Turns, then the turns between two rows, first turn first; the first pair answered:
turn k617:
[ -6 -11  -2 -15  -7   5  14 -11  -2  -3   2 -18   7   1  -4  14  -7  10
   7  11  -5  11  15  18   2 -11  22   2 -11   2  14  14   8  -2  -3  -8
 -18   4  12 -13  -9  -1] => [ -8  -1   2 -18  -9  -3  12 -11   4  -5   5 -11  11  10  -1   3  -7  10
  10  10  -2   7  24  14  -3  -9  14  14  -8   6  15  14  12  -2   1 -11
  -9   1  11 -18  -8  -4]
[  0 -11   1  -8  -4  -1 -14   5   3  -6  -3  -4 -18   4 -15 -22  -8  11
   8  22   4  21  23  -5  12   8  10  24   0   0  -1  -7   3   9  -3  16
   7  -8   8   7  -1 -17] => [ -1 -18   2  -7   3   2 -11   1   2   1  -7  -5 -19  -9 -14 -19  -9  14
   0  22   1  29  18  -7  20   4   7   8  -4  -1  -8  -6  -1  12  -3  14
   8 -13   9   7   6 -15]
[-15 -16  10   4  -6  -6   0   0  16   8   9   6  12  -4   2 -21  -5  -9
 -14  -1  15  -6  -6  -5  17   1   9   5 -15  18  -2  -7  -9  -2 -11   4
   9   8 -17  -1  -5   1] => [-10 -22   3   2  -7   2   4   2   9   3   7  -2   8 -12  -6  -9  -6 -11
 -18   4   9  -5 -16   1  14  -1  20 -12 -14   7  -2 -11 -16  -5 -12  10
   4  11 -14   3  -7   3]
[ 6  5  5 -4  2 -1 -1 -4  4  0 -4  7 -1  9  1  1 -1  2  5 -1  5 -3  5  3
 -7 -6 -8  6  5  0 -1 -2  0 -5 -3  3  4 -4 -2  0 -6  1] => [  3   0   5  -4   6  -1   0  -7   3   5  -4   6   0  -1   3   3  -3   1
   0   0   1   2   2   4  -2 -10  -6  -3   4   2  -3   1   2  -3  -4   3
   3  -2  -2   2   0   2]
turn k867:
[  6   3  -2   4   6   5   0   5   0  -2   9  -1  -3  -5  -1   4   2  -9
  -5   1  -2  -5 -13  -5   3   3   3  -9   1 -11   6  -4   3   0  -5  -6
  -4   7  -9   4  -4   3] => [ 13   3  -1  -3   1   9  -6   7  -6  -6   4  -2  -8  -5   1   5  -1  -5
  -1   2  -3  -4 -12  -1  -4   1   0  -8   2 -13   0   4  -3   1  -3  -7
  -5   8  -4   0   7   4]
[-13  15   0   4  -6   1  13 -11  -4  -9  -2 -13  -4  19 -11  20   2  17
  14  19 -23  -3  16   5  18  -5  12  21   2 -21  20  -3  10   1  -7 -28
  18  -5   1   2 -21  -3] => [  1  22  10 -10 -20  -3  -5  -4 -14  -8 -12  -7 -10  21  -1   7   0  21
  19  19 -22   8  17  10  -4  -6  -6  21   6 -23   8  16  -2   9   2 -28
  15  -9  11 -12   9  -3]
[  5  13  19   0  18 -10 -22  16  -5 -12   8   2 -17   7   6 -13  16   8
  27 -12  15 -21   0  15  -9 -10 -15  -2  29  -7   3  -6 -12  11  17   2
   1 -12   7   4   0   8] => [ -2  11  11  11  29  -7  -7  12   2 -10  17   1 -11   5   0  -4  16   8
  27 -11  14 -28   3  10   4  -6   1  -3  26  -8  12 -21  -3   3   9   0
   5  -9   2  17 -24   8]
turn k499:
[-30 -21   7  -2   3   0   7 -11  -5  10  -7  23  17  17  -6 -31 -18  23
  13 -25  13   1  43 -17   6 -16  10  50 -21  19  -4  -2  37  -9  -3  -1
  10 -21  16 -10  -4  -9] => [-10 -38 -34   2  -2  43  14   4 -20  -6 -12  -7   0  -9 -28  18 -14  -5
  19  -3   4 -12  -8  12 -15 -11  40 -15 -32 -24  10 -27   3 -13 -13  17
 -25   2  14  -4 -10 -15]
[ -6  -8  26  -5   3   1  17 -15  -4  16   3   9  -9  -3   7   2  14  17
 -18  -3   9  11  16 -27   5  -9  -6   3   4 -10 -17   6  -3   4  -2 -12
  14  -6   1 -18  20   5] => [ -8   1   6   4   2  10  31  -8  -2  -5  13  -2  -8  11  -6  27  16  12
  -1   6   4 -15  14 -14  -1  -1  27   7   4 -24  13 -10   4  -7 -12  -5
  12   5  -1 -12 -23   4]
[-21 -23 -13   8 -33   9   3  18   3  -8 -22  13   5 -11 -18  21 -14  18
  -2  14  -1   1  11  29  -2  33  17 -26 -17   2   0 -20 -42  -8  35  23
 -19  12 -17  -7  10   0] => [-30 -15   9   4 -26 -13  -1   6   9   6 -24  30  12   2  -3 -10 -17  36
  -8   0   6   9  40  12   6  26  -4   5  -9  31  -9  -6 -25  -4  41  14
  -3   0 -16 -12  20   3]
turn k317:
[  1  -1 -23 -15   7  16   2  -7  -3  14   3  -8  -5  -4  -3  34   6  -5
  10  15 -18 -12 -17   9  -9  -2  11 -19  -4 -19  11 -11 -18   1 -27 -20
 -35  10  -2   4   0  10] => [ -1  -2 -12 -16  17  10   3 -14  -3  27   9  -4   0  -7   5  35  11   1
   4  12 -18 -13 -12   2   8  -6   1 -17  -2 -11   5  -4 -16   3 -24 -27
 -28   5  -5  11  -1  17]
[ -7 -10   8  -1  13   0   3 -10   1   8  -1   4   4 -17   8  -3   7 -22
 -12 -12   2   1 -22  -5  12  -1 -20 -18  -5   7 -13  -8   6   3  -5   5
   1   6  -7   9   7   2] => [-14  -5   3   4  13   1  18 -10   6  -4   1   2   4  -3  -8   6   3  -1
   2 -10   3  -4   9  -1  14  -2  11   8  -9   5   8 -14  22  -2  -7   0
  13   6  -5   6 -26   0]
[ -1  -3  11  -9  11 -11  11 -11   9 -11 -10   6 -21  -1  18 -20  -7 -11
 -12 -19  -3 -15  16  -9   0   0  -6   9  -4  33  -9   9  11  26   5  11
   2  -9 -18   7  16   6] => [  1  -1  -1  -4  -1 -14  15  -4  13 -28 -16   1 -19   5   5 -16 -13  -6
  -2 -14  -3 -19  22  -1 -14   4  14  21  -8  28   5   1  18  21   4  19
   4  -4 -17   1   2  -1]
[  8 -29  -6  10   1   8  22 -12   2  12 -20   0 -14 -22 -20  19 -17  16
 -10  -2 -11  24  -1  -2  10 -12  33 -26  -9   9  -5  -4 -13   0  -4   2
  -7   0   5  -8  18   2] => [  6 -27  -6   9   4   9  24 -13  -1  17 -15   2 -14 -23 -20  18 -17  17
 -12  -3 -11  25   0  -4  16 -14  25 -27  -9  10  -9   0 -14   1  -3   0
  -5   1   6  -9  16   4]
turn k702:
[ -7  -5  17   3  12  19  10 -10  -4   4   3  13   0 -21   7   9  -6  -6
  -7  -6  -3  -1  -8  -9  12  -2  -3   2 -11 -11 -11   4   0  -2   0  -1
  -9  15   7  14  -9  13] => [ -7  -8  17   1   6  20   6 -11  -4   4  -1  15  -1 -23   6   3  -9  -2
 -11  -7  -1   8  -6  -8   7   1  -4   3 -15  -8 -16   7  -4  -1   2   2
 -13  16  10   7   0   9]
[ -7  -6   0   3   3 -12   4   7  11  -7  -2  -5   4   0  -5 -16  -9 -11
  -7  -8   8  12   2  -8  -5   1   6  13  -6  12   5 -11  17   5  -2  -3
  11   2   1   0 -11  -8] => [ -5  -5   1   2   3 -14   2   7  13  -7  -4  -7   2   2  -7 -16 -14  -7
  -4  -7   7  14   2  -7  -5   3   6  15  -4  11   6 -11  16   2  -1  -2
  10   1   2   0 -11  -8]
[  4   5   4   1   0  -7  -2   2   2   2  -2  -9   7  -8   6 -11  10 -30
  -8  -2   8  -4 -25  -2  -4   3 -23  -7   2  -3 -11  -6 -10  -4   0   4
 -11   8  -7  -4   9  -5] => [ 11   2   4  -1 -14  -6 -10   4   2  -6 -14  -7  -2  -5   0 -13   0 -10
  -1  -3   8   7 -10   4 -21   2 -13   2  -1   0 -16   5 -11  -1   2   8
 -11   5   6 -18  24  -4]
[ -3   1  -5  -6  11   3  -9 -18 -12  20  -5  -5   9 -15 -10  35   8  27
 -10   5   4  11  13 -21  26 -21   7  -8  -6  12 -15  -1   1 -16 -10  -9
   2 -13 -11   8  18  13] => [ -4  -1  -6  -4  10   4  -8 -20 -16  23  -8  -6  10 -17 -11  35   5  31
 -11   6   4  12  12 -19  24 -21   7  -7  -5  11 -16  -4   3 -17  -9 -14
   2 -15 -10   7  21  14]
Then:
(2 to 3 turns a pair)
[ 19  23 -15  11 -13   0 -18   0   9 -20   0  -1  13  33   0   5   3  11
  15   7   1   2   9   4 -20   4   9  22  17  -1   1  14  -2   8 -16 -14
   0  -4   3 -12  -4  -7] => [ 19  25 -14  10 -10  -3 -24   1   8 -14   8  -3  17  34   7   3  11  -4
  13   6   2  -2  -3   0 -16   9  -3  17  23  -3   3  12  -4   9 -18 -16
  -1  -2  -1  -9  -7  -7]  k317 k499
[ -1  10   1  -5 -24 -17 -15  23  12 -16 -10  15  -6  18   1 -38  -8 -10
   2  -3  14   4  11   1 -22  -2  -3  30  -1   6   3   1   7  -8  10  21
  -3  10  -6  -9  13  -6] => [  2 -12   6  -8 -13  -9 -15  12   5   4 -20  13 -17 -12   6 -35  -7  -8
 -17  -8  12  22  -3  -2  -8  -9 -10  -5  -8   6 -20   6  -4  -8  11  19
  -8  10  -9  -6  42   3]  k499 k499 k617
[ -7  22 -17  21  -3  13  12   1  10   6  19 -20  10  27  19 -14  -3 -13
   1 -14  14 -11  -2  -3  12  28   5  28  12 -16 -12 -18 -12 -10   3  22
  14   9 -10  12 -27   9] => [ -4  18 -24  22  -3  20  12   4   7   5  13 -22   4  24  14  -5  -1  -9
   1 -11  12 -14  -8   2  10  30  13  17   8 -21 -11 -20 -14 -10   4  20
  11  12  -9  12 -31   9]  k617 k617 k617
[ -1  22  10   6  11  15   0 -11  -2   5   4 -16  11  14  22  14  12   5
 -12   0  -9 -26  -4  -9   6  14   9  -3   7   4  21   3   7   5   0   5
 -11  11   0  28 -23  27] => [  3  18  11   2   9  20  -7  -6  -5   7   2 -11   8   5  27   9  10  -8
 -15  -1  -5 -27 -20 -15   5  16  -3 -18   7   2  12   4  -4   6   6   9
 -17  13   0  29  -8  27]  k317 k317
[-15  19   8   8   9   2 -13 -29  19  29  17   6   6  -9  14  -7  36  -6
  -6   0   1  18  11 -18  30 -28 -12  12  -7  20  -7  -3  17 -14  23 -20
  13  17   1   3 -16  13] => [-15  32   4   9  -1  -1 -15 -22  21  18  21  10   9   7  13 -11  39 -14
   6   2   2   8  14 -15  19 -21 -11  26  -2  18   2  -4  19 -14  23 -15
  13  17   5   0 -23  11]  k617 k617 k617
[  6  -2 -19   8 -28   3 -24  -5   1 -37 -19  -5 -14   9  -2  10 -11  16
  12  11  -5  10   9  11 -32  12  11  24  13   3   5   7  -7  -9  -2   6
  -7   6   1 -13   4   4] => [ -4 -21 -31  23  -4  15  -1 -14  11 -23  -9 -15  -8 -20 -11  24  -2  -6
 -10   8  -4   6 -18  -2  -1  15  20 -14   0  -2   5 -22  -8 -17  -9   3
 -13  18 -17   6 -17   6]  k617 k867 k499
[ 16  -2  -2  -7  -6  -6  -8   5  -6  -8 -12   1  -5 -22   0  -3  -5 -12
 -27   0  -5  24 -16  -4  -9  -4 -17 -35  -5 -10 -24  14  -6   8  14  -7
  -5  11   1   0  35   5] => [ 13   4 -20   4 -22   0   5  16   5 -37 -13  -3 -11  -3 -24  12 -21   4
  -4   6  -4  15   8   9 -27   2  28  -8  -9 -15   6  -1   7   0   9   4
  -2  17   8 -10  -1  -3]  k317 k317
[ -6   5 -16   4  -1   4  16  -1  -6 -21  19  16   6   8 -22  31   0  -9
  23   8   6 -16  10   7  22  -5  36 -11 -32  -2  19 -13   8 -13  -7 -11
  -3   2  -3  -2 -53  -5] => [-10  21  -1  -2 -20 -23  -4   6  11 -23  10  34  11  28 -15 -17 -10  -8
  24  -4  22  -5  30  -7  -4   6  10  32 -25  23   2  -8  16  -8   7  -2
   7  -4   2 -22 -26 -11]  k317 k499 k317
[  4   1 -15 -20 -13  -2  -2   8 -18  -3  -4 -15   1  -4  -4  -4 -10  28
  10  18   9  -1  -5  -5  -8   7   5  21  -5   0 -13  29  -1  15  -3  15
   6  15  13   3  21 -17] => [  0   3  -8 -19  -5  -5   4   4 -18   4   2 -11   2  -1  -2  -3  -8  35
  11  16   8   0   6  -7   2   5   7  28  -4   4  -8  32   6  15  -3  10
  13  14  10   5  10 -17]  k317 k317
[  8  -7  -4   2  -4  11   1   9   3 -19  -8  -1  -4 -12  -7  24 -11  23
   6   1   2  15  12   7 -20   9  42 -14 -14 -20  12 -10  -4  -7   3  11
 -11   8  10  -4  -9   5] => [  5  -6   2  -1  18   8   0   4   3   0   9  -3   5 -28  15  22  11 -12
 -11  -5   4   4 -25  -4   2   3   6 -34  -8 -24   3 -19 -11  -4   0   2
 -14   7  -4  14  -7  11]  k702 k317
[ 20 -14   0   0  -6  -6  -9   4  -3 -16   6   6  -5   2  -5  -7 -17 -16
  10   7  11  -2 -14  -1 -18   9  -1   6  -3  -5 -11  -1 -19  17   8  16
 -18  10  -1  -9  11 -10] => [ 16 -26  -3   5   7   0   2  -2   0  -5   6   4  -1 -15  -6   2 -14 -19
  -2   6  12   2 -18  -8  -1   8   2  -9  -8  -7 -14 -11 -19  12   5  16
 -22  12  -7  -2   3  -5]  k499 k867 k499
[  0  14 -10  -9  -8  14   6  12  -6 -13   6  -8   6   5  -9   4   8 -19
  11  -2   0 -16 -13   2  -2  -1  -7  -2  10 -14  10   3   2  10   1  10
  -6   4  -2   2 -16  -1] => [ -7  10  10  -8  10   8  13  -6  -2   6  12   0   7   3   0   1   8  -6
   5  -9   0  -7   4 -10  22 -10 -15   6  11   0   4  10  14  11   3  -3
   9  -8  -6   9 -20   6]  k317 k317 k617
[ -1 -22 -18  17  14  11   9  -2   4  16   6 -16   8 -22  -4   9  -3 -13
 -11  12   3  -4 -27  -4  14  -7   2 -36   5   5   6 -25 -11   0   0   1
   3   8  -2  13 -14  11] => [ -4 -22   5  13  16  -7   1 -13  13  30   3   1  13 -20   6 -21 -14   2
 -17  -1  13  15  -4 -16  18 -10 -20 -11   4  27 -12  -9  -4   6   8  -2
  17  -4   2   1  11  13]  k317 k317 k499
[ -9  29  -1  -1   4  -8  -3   5   5  -9  22  -2  12  35   9  -4  11 -29
  10   2  -1 -37 -12   7   4  14 -11  26  18  -6  21  -5   9  -1  -8  -6
  12   1  -7  11 -33  -5] => [  1   2 -12   3  13   8  -2   6  -5   4  12 -13   3  -7   6   5  15 -45
 -12   1  -2 -23 -50   1   9  11 -18 -26  10 -19   0 -14 -12  -1  -6  -1
  -9   8 -15  18  -8  -5]  k499 k867
[ -1  17  -8   5  -1   5  -3  -3  -8   2  14   4  -3   6   9  16  11  -5
  14   9   3 -14 -15   8  -3   0 -14 -17  22 -18   9   7  -2   0  -9   9
 -22  -4   7   3 -26  -8] => [ -4  14   3   7   7  -1   6 -19 -10   9  13   9  -5   6   7  20   7  19
  13   8   0  -7   7   7  14 -11  -5  -3  17  -6   9  20   6   0 -10  -1
  -9 -13   9   6 -30  -1]  k499 k617 k317
[  2   1  15   7 -17 -13 -34   5   3  -6  14   5   5  18  21 -11  -2  -4
   4  -2   6   0  -9   3 -15  11 -15  29   6 -37  -3 -11  13 -12 -13   6
 -10 -17  11 -16   9 -28] => [ -1 -20   7  10  -3  -1 -23  -1   1  10  12  -4   1 -16  19  -1  -1 -13
 -17  -5   8  10 -31  -6   1   6 -14  -7  -4 -42 -15 -22   3 -13 -15   7
 -18 -11   1  -9  18 -22]  k867 k499
